Each named turn below is shown by a few rows before and after it. Which turns, in which order, take the first row of each later pair to the second? The first pair is answered.
turn Z_669:
[ 11.6  -8.9  -5.9   4.4  -6.5  -4.4  -8.6   8.9   5.4   6.4  -0.4  -8.9
  20.4   5.0 -18.8   8.2  -5.2  14.1  -5.3 -21.1  -4.5   0.5 -12.0   6.8
 -14.2  -7.5 -21.0 -22.6  28.7 -11.0  -4.2  -0.7  -2.1  -7.8  -8.5  -8.1
 -15.5   5.9   5.9  -6.9  15.7  13.3 -17.3] |-> [  4.7 -13.7   4.0  -9.0   7.2  -1.0 -10.7  -5.1  12.2  -4.7   6.0  -4.8
  26.9   5.4 -12.4  13.4 -21.2  13.6  -2.2 -11.9  -9.4   4.2  -5.1  -2.2
  -8.3  -4.1 -22.5 -15.7  31.4 -12.4  -2.1  -2.3   6.6 -10.1 -19.4   5.4
 -19.5   0.6  -2.4  14.9  -0.7   1.8 -13.3]
[  2.0   2.2  -4.6  -1.0 -15.8  -2.6  -2.6   6.8   2.2  13.3 -15.5  -6.1
  -9.4   8.1   8.2   1.4   6.0   0.4 -16.6  -7.0   2.7 -23.4 -10.9   9.6
  10.8  -0.9  17.7  -1.5 -28.9  11.2  -2.6   0.5 -10.3   5.3  -7.6  -8.6
  -9.8   9.3   4.8  -3.1   3.0  11.2  -9.1] |-> [  3.1  -1.9 -10.3  -5.7   7.9   8.1   1.4   1.9   0.7  -7.9 -13.6 -11.8
   2.4   4.1   9.9  10.3  -6.6   2.9 -14.1   5.5  12.7 -19.5  -1.8   0.9
  13.8   5.3   9.7 -15.8 -27.4   3.8  -5.8 -21.4  -6.2  -2.3 -14.8 -10.0
  -8.2  -3.2  14.0  16.3   6.1   6.2   2.4]
[-10.0  -3.9 -12.1  -5.5  45.6  -2.6  21.5  18.7  -5.8 -40.8 -23.1  -9.3
  18.6   2.2  -0.6  30.8 -25.1 -13.7  24.7  28.7  16.3 -20.0   1.1 -16.4
  15.9  13.8  14.4 -13.5 -20.9   3.6 -31.6 -33.6  28.9  -5.0 -27.6   1.5
  15.3 -19.1  21.9  -1.9  14.4  13.4  18.3] |-> [-26.8  -4.2  23.1 -17.0  11.3 -21.6   8.2  -1.0  16.9  -2.6 -12.4  14.5
  -4.3  15.9   5.6  16.6 -26.5 -19.5  19.7  14.2 -15.1 -20.1 -13.7 -13.7
  18.1  -3.1  44.3  41.3 -23.2  25.3 -21.4  27.9  29.2  20.5 -34.4  14.7
   1.7  -6.4 -16.3  -5.3 -28.3  -5.8  -6.0]
[-12.6   4.4 -10.8 -11.6  23.9  21.8  14.2  -6.8  -8.6 -24.7 -13.1  13.1
   2.2  -4.1   0.1   5.8 -11.8  -0.5  11.3  29.4  15.2   1.5   2.8  -3.8
  19.9  13.6  14.1  14.4 -30.7  -4.6   7.4 -17.0  14.6   5.4   1.8  14.8
  22.3  -3.3  -8.3  22.5 -18.4   1.3  16.7] |-> [ -9.8   9.0  -4.6  -4.7  -9.6   4.0   7.7   1.7  -3.9   7.1 -16.5  21.4
 -12.7   4.1  -4.6  -6.8   5.6  -2.8   5.1  13.5   1.2  -0.3  -9.6   7.4
  14.9   4.7  29.0  40.4 -33.0   9.3   8.8  16.8   6.2  18.8   8.0  10.4
  17.3  12.3 -21.0  -6.1 -26.9   6.1   2.8]
turn Z_49:
[  8.5  21.0   3.0  13.8 -25.1 -13.4  -7.5   0.8  -2.4  25.2  17.0 -12.2
  12.9  -2.1  -1.8  -7.5  22.5  12.2  -6.7 -22.6  -2.9  14.8 -22.2  -5.8
  -9.7  -9.0 -11.4 -18.7  10.6   3.3  14.8   7.8 -12.7  -6.5  13.7   8.1
  -9.2   1.7  -1.7  -8.0  -9.1   1.6  -4.5] |-> [  5.1   8.7   6.9   8.9  -4.8 -13.5 -21.4   7.2  15.8  21.9  15.2   3.1
   1.4  10.7   0.3   4.8   2.4   9.2 -18.6 -21.6   2.7   3.0 -29.2  -4.2
  -3.1  -7.2   5.4  -9.3  25.1   4.7  10.8  12.7   0.0  -6.4  -5.4  11.8
 -21.8   6.6  16.5 -13.9  13.4  13.1  -2.2]
[ 11.1  -3.3 -24.9  11.0 -12.2   0.0 -11.2   5.0 -27.8  17.6   9.1 -24.0
  20.5 -18.1   2.4 -10.9  40.7   7.6  16.7 -20.9  10.0  33.3 -23.1  -2.1
   9.9  -7.8  -8.5 -23.1   2.8  -7.9  14.6 -19.5  11.1  -2.0  29.7  -2.4
  -9.0  -0.6 -13.7   8.7  -1.3   6.6  -7.3] |-> [  9.7  -9.4 -16.7  11.4  -6.6  -6.6 -29.1  15.2  -8.8  29.5   8.7 -14.0
  10.7  -3.3  -0.7  -2.5  30.5   4.8   3.7 -33.2  11.7  23.4 -37.8   3.8
  14.2 -11.4   3.6 -16.8  23.8  -6.2  11.8  -7.0  18.2  -3.7  15.0  -4.7
 -27.0  10.5   4.4  -7.5  14.9  24.1 -14.7]
[ -1.8   1.9  -4.1   5.2 -22.2   7.6   0.6  -1.5  -6.3   3.5  -1.8  -6.0
   6.2  -2.0  -4.4  -3.9  -1.0  -1.9   6.8   1.0   0.9   5.5   6.5   6.5
   3.5   3.8  -8.4  -1.4  -9.9  -5.9   7.4 -12.7  -0.9  -4.4   9.2  -3.6
   7.9   3.2  -2.3  -4.2  -7.5  21.2   5.3] |-> [ -2.0   0.9  -3.3   5.2 -21.0   3.8  -5.1   1.8  -2.1   9.9  -0.7  -4.5
   4.6   1.4  -4.6  -2.8  -2.0   0.9   3.6  -3.9   1.2   3.5  -0.3   7.0
   2.4   3.0  -7.8   0.8  -5.1  -8.7   9.6  -7.6   0.3  -3.5   9.6  -5.1
   2.8  10.0  -0.5 -11.8  -4.2  25.5   4.6]
turn Z_262:
[  5.4   3.2  -9.6  -5.3  24.0  11.1   2.6 -20.8   4.3 -19.6 -24.6  -7.4
   8.7   3.4  -2.6  20.8 -23.5   5.3 -14.9  26.1   2.2   7.0   7.2 -11.6
 -14.5  15.7  -1.1 -34.3   1.8   9.6  17.4  -4.7  20.4  -5.9  -6.5 -10.4
  25.3 -14.1  25.8  14.7  -8.2 -14.8  -3.7] |-> [  1.0   1.9  -8.8  -4.5  26.3  10.0   2.1 -20.9   7.9 -18.5 -26.0  -4.5
   6.4   3.1  -3.2  19.6 -24.5   3.1 -14.2  27.5   4.0   5.7  10.8 -10.7
 -16.3  14.7   1.5 -32.3  -1.6  10.4  15.5  -1.0  20.1  -4.6  -9.6 -12.9
  29.0 -12.6  25.0  12.5  -6.6 -13.5  -0.9]
[  8.3   0.0 -11.1  10.4  -3.1   5.7 -23.8  29.7  28.7   2.4 -25.1   8.8
   0.8  12.6  -1.5   6.3  16.5  -7.8   1.6   7.4   7.0   6.6 -30.3  17.7
  17.7 -15.2  13.0   0.0  -0.5  16.0  -7.3  40.5  -7.6  16.0  -7.9   9.1
  -6.4  23.6 -10.6 -35.5   1.2  22.9  26.2] |-> [  5.6   1.9 -14.7   8.5  -4.4   9.8 -18.6  25.6  26.8   7.7 -21.3   5.6
  10.5  14.7   1.1   7.4  20.4  -9.0   3.9   5.5  12.2  15.4 -39.3  15.6
  29.3 -11.8  11.5   4.5   6.7  14.9   2.3  37.3  -5.1  11.5  -2.5  17.1
  -5.8  24.1 -14.8 -26.4 -14.9  24.1  22.2]
[-12.8  17.1 -18.4   0.8 -20.7   7.9  11.8  12.0  -1.5  17.1  11.7  -5.7
  27.1 -33.6  26.2  -4.9  25.9  -3.0  19.6   0.8   2.3  13.0   0.1 -18.4
   3.1  25.1 -29.0 -23.4   3.1 -10.4  26.0  -1.0  -0.4  11.0  26.6  -5.6
   4.8  -2.5 -20.5  12.9 -33.2  -6.0 -10.8] |-> [ -4.2  15.9 -17.0   5.9 -22.8   5.5   5.3  16.2  -6.6  10.0   6.1 -15.0
  22.3 -44.9  21.9  -7.1  28.3   5.0  14.8  -0.4  -5.7   1.2  13.9 -14.6
 -14.7  18.1 -38.3 -41.6   0.1 -10.5  13.3  -1.4  -9.8  14.5  23.7 -18.4
   1.3  -4.3  -6.9  -0.8  -9.7  -9.3  -8.6]
turn Z_148:
[ -6.7 -29.5  -8.3  -5.0 -12.2   5.0 -16.9  30.0  -2.8  12.4   4.7   2.1
   0.1  28.4   8.0 -10.2   3.3   2.3  -7.7  -8.0  -7.0  -5.7  11.1   0.4
  -8.4   1.4 -18.2  40.8  16.9  13.3  -4.5  33.2  20.6 -11.3 -14.1  -7.7
   8.6  -3.2   4.6 -19.2  40.3  -0.3  -1.8] |-> [-13.7 -32.7  -5.8  -8.3  -2.7  12.1 -16.2  28.3   4.7   7.0   8.6   7.3
   3.7  34.9  10.8  -2.5  -5.1  -3.7  -7.3  -2.3   1.1  -2.2   4.1  -3.8
   2.1   8.4 -13.5  43.2  24.1  12.4  -1.5  25.4  30.0 -13.3 -17.4   0.3
   6.8  -5.5   5.3  -7.9  35.0  -0.1  -2.3]
[-19.2   5.8  25.3  -2.5  -9.7  -0.2 -11.4  -8.4  10.1  -8.1 -10.4   4.0
   8.3  -6.9   4.0  -1.2 -17.5   9.0  12.5  10.9 -25.8   9.1   3.4   8.8
   4.4  -9.5  12.0  22.7 -17.8  -5.5 -11.7  24.6 -20.8  17.1  -9.8  23.9
  14.2  18.4 -13.4   2.3  -9.4 -11.1   5.6] |-> [-14.0   5.1  24.4   1.6 -12.2  -3.5 -13.3  -5.2   8.1  -6.1 -14.4   0.1
   1.6  -7.7  -0.7   0.1 -11.5  12.3  10.4   8.4 -28.0   5.2   2.1  14.6
   1.8 -13.6  11.9  18.7 -19.8  -2.3 -16.0  26.6 -23.7  18.0 -12.1  21.8
  11.2  23.9  -9.7  -7.5   0.1 -10.4   4.4]
[-17.7  -1.4   1.2  -2.6  15.7  15.7   3.9  -2.4  -2.5  -1.9 -12.4  34.3
 -16.6  -5.2  -6.2  -6.5  -3.9  -9.7  10.4  34.8 -15.9 -10.3  -9.2   8.8
  16.0  19.2  33.8  27.4 -26.7   6.6  -6.4  18.3   8.7  25.0  -4.0  23.1
  33.4   6.8   9.7   1.5  13.3  -4.9  17.2] |-> [-17.8   0.2   5.0  -5.0  13.6  18.2   6.0  -5.1  -1.6  -0.6  -8.8  29.4
 -16.0  -8.9  -5.8  -8.4  -0.2 -10.4  13.1  34.9 -18.0  -7.2  -4.5   7.5
  16.2  19.3  32.4  27.2 -29.4   5.5  -3.4  19.4   7.6  26.0  -0.7  21.1
  34.1   5.3   2.6   5.8   5.0 -10.9  17.9]
[  2.4  -6.9 -12.2   2.9 -10.2  11.3  -8.1   1.2  -6.2  -4.9   0.4  11.4
   2.8   2.0   2.7 -14.4   4.4 -13.6   2.3  -5.1   7.3  -3.7  -4.6   3.0
 -23.1 -10.7   5.9  -5.9   1.5   3.8  -6.0   6.5  -7.0  -1.7  -3.3  -6.1
 -11.2   3.0  16.4 -19.4   6.8   0.3  -5.3] |-> [  2.1  -8.8 -14.3   3.1  -0.6  14.2 -10.0   1.0   1.8  -8.7   1.4  14.1
   4.9   5.1   4.7  -6.9   0.3 -16.3   1.0  -2.6  12.4  -2.4  -9.0   3.6
 -17.6  -7.5  10.7  -7.0   7.2   2.9  -2.7  -0.6  -0.5  -6.1  -8.2  -1.1
 -16.1   4.0  21.0 -14.6   7.7   2.9  -4.7]
Now pairs of rows:
Between the rows of a pair lie two turns.
[  5.1  10.4  -9.9   3.4  -8.6  -7.5  18.1   8.4 -13.6  -8.1  -9.1  -4.5
  -0.6  -9.7   3.9   0.9  16.0   3.1  10.8   1.3   2.2  10.9   4.2   0.1
   5.0   1.4  -5.0  -0.1 -18.5 -16.2  -2.6 -10.2  -3.8   2.0  13.3  -1.9
  13.9  -8.6  -7.4  -6.7  -2.0  -3.1   4.1] |-> [  6.3   7.1  -3.4  -5.8   5.5   1.1  11.6   2.8  -5.9 -16.5   0.8  -8.2
  11.5  -8.7   8.0   9.3   3.9   5.2  11.9  -1.6   1.6  14.1   3.0  -3.7
   6.9   1.9 -12.1  -8.6  -2.9 -22.2   1.3 -19.1   2.8  -4.9   4.9  -0.1
   3.3 -13.9  -1.4  13.5  -4.2  -7.4   6.0]  Z_49 then Z_669
[  1.9  -1.8  -4.6   9.8  -0.1  16.0   5.3   5.0 -15.1  -5.1 -17.7 -12.2
 -12.8   0.4   3.1  -5.1   3.6   0.7   3.4 -13.2  -2.6 -11.0  11.0  -1.9
  -8.6   3.3  -5.6 -27.2   4.6  -8.4 -16.4  -2.9  -3.8  -9.9   5.0  -0.6
 -11.7  -5.8  19.5 -14.0  25.6   7.9  -1.2] |-> [-10.3  -9.4  16.4 -10.7   9.7  18.5  -5.7 -12.6   5.8  -6.0  -6.3   4.0
 -13.2  11.8  11.5   1.9 -16.5  -7.3   5.9  -9.7 -11.9  -8.0   4.1 -12.0
   7.4   1.0   7.2   1.1  14.6   0.5  -7.4  13.0  11.5  -2.6  -9.5  16.6
 -23.6  -7.3   3.4   9.8  -5.7  -5.1  -3.0]  Z_148 then Z_669
[-10.3  -9.6  17.5 -20.9  10.6  17.2   9.5 -16.5  -8.2 -30.8   6.5  17.1
  -0.9   3.2 -11.6   3.6 -28.7  -5.0   3.9  36.5 -11.3   4.4  30.2 -11.7
 -12.8   9.9   3.4  -5.4 -45.8   8.7 -18.6   3.6  -5.1  -1.9 -14.2  -0.4
   2.2  -2.6 -19.8  37.6 -22.0 -21.8  10.0] |-> [ -1.0  -6.9  15.5  -5.3 -13.8   1.7   5.8  -2.7 -20.4 -17.7  -1.1   6.4
 -13.6  -5.9 -18.8  -8.4  -9.9   2.3  -1.3  25.5 -23.1  -6.8  36.0   2.1
 -36.2  -5.1   3.5 -15.2 -59.2  13.4 -30.0  17.5 -23.9   7.3 -10.7 -17.6
   0.4   2.1 -14.5   1.2   8.4 -15.0   4.8]  Z_148 then Z_148
[-11.1 -18.4  26.3 -36.7 -23.3 -19.2 -15.2 -24.3  25.3  29.1  52.7 -11.5
   0.0  -4.4  20.2 -11.2  -4.7   7.8  -5.7 -30.1 -32.7   4.0   7.3  -8.1
  13.4   9.2   6.6  16.9  -2.9   0.1  11.2  40.7  15.9   4.1 -20.0   9.3
 -30.2   8.3 -16.3  27.8 -45.5 -50.4 -38.4] |-> [  0.0 -15.8  20.4 -18.4 -39.3 -34.7 -25.9  -3.4  23.3  44.3  37.3 -15.6
 -18.4  -7.5   9.1 -17.0   7.1  16.4 -17.5 -43.9 -40.1 -20.0   8.3   9.7
  -6.9  -3.2  10.4   4.8  -7.1   5.6  -3.6  56.4   3.0   9.0 -20.3 -11.0
 -31.6  20.0   8.7 -16.4   0.4 -35.2 -43.1]  Z_148 then Z_148
[ 18.2   8.3 -22.5  10.5   6.0   4.1  10.2  10.6 -27.9  -9.2  -7.5 -20.8
  16.4 -10.9  -2.4   7.3  21.4  11.0   3.4  -0.3  13.2   0.2  -2.5   0.3
   3.2  11.0 -19.9 -30.6  -0.4 -17.3   1.5 -37.8  -7.6  -5.6  14.8 -10.1
  14.6 -11.8  22.6   7.9  18.3  12.7   8.4] |-> [  7.5  11.6   1.5  11.6 -36.0 -22.1  -3.9   6.4 -12.7  34.8  -3.1  -1.5
  -8.4   2.3  -2.1 -12.1  35.9   6.6  -3.8 -21.8 -11.8  -4.0 -20.6  10.4
  -0.3  -4.9   7.5  15.2  -9.0   5.2   8.9  21.8 -12.8  16.3  17.2  -6.0
   2.7   6.8  -5.2 -16.3  -8.1   5.2 -17.8]  Z_669 then Z_669
[-30.3  -7.9  -7.1   8.9  29.3  14.6 -29.1  17.6  32.3  -9.1  17.7  33.0
  -3.8  31.0  -3.7  24.8 -31.1 -11.8 -16.0  15.2  15.2 -14.5 -25.5  11.2
  26.1  -0.7  29.2   6.4  17.3  -7.1  -0.1   7.6  23.0  -5.6  -9.1  11.0
  10.3  12.6  15.6   3.7  15.6  29.1   3.5] |-> [-38.1  -2.1   0.1  13.1  -4.8   5.1 -13.3  10.9  13.3   8.7  14.6  40.7
 -20.4  25.9  -7.6   2.2  -5.4 -14.6  -4.2  17.7  -6.6  -8.8 -17.4  12.9
  21.2  -8.9  42.8  36.5 -19.3   8.8   1.7  37.4  11.0  15.9   6.9  15.0
  34.3  15.1 -20.9  -3.0 -15.8  10.1  -5.1]  Z_49 then Z_669
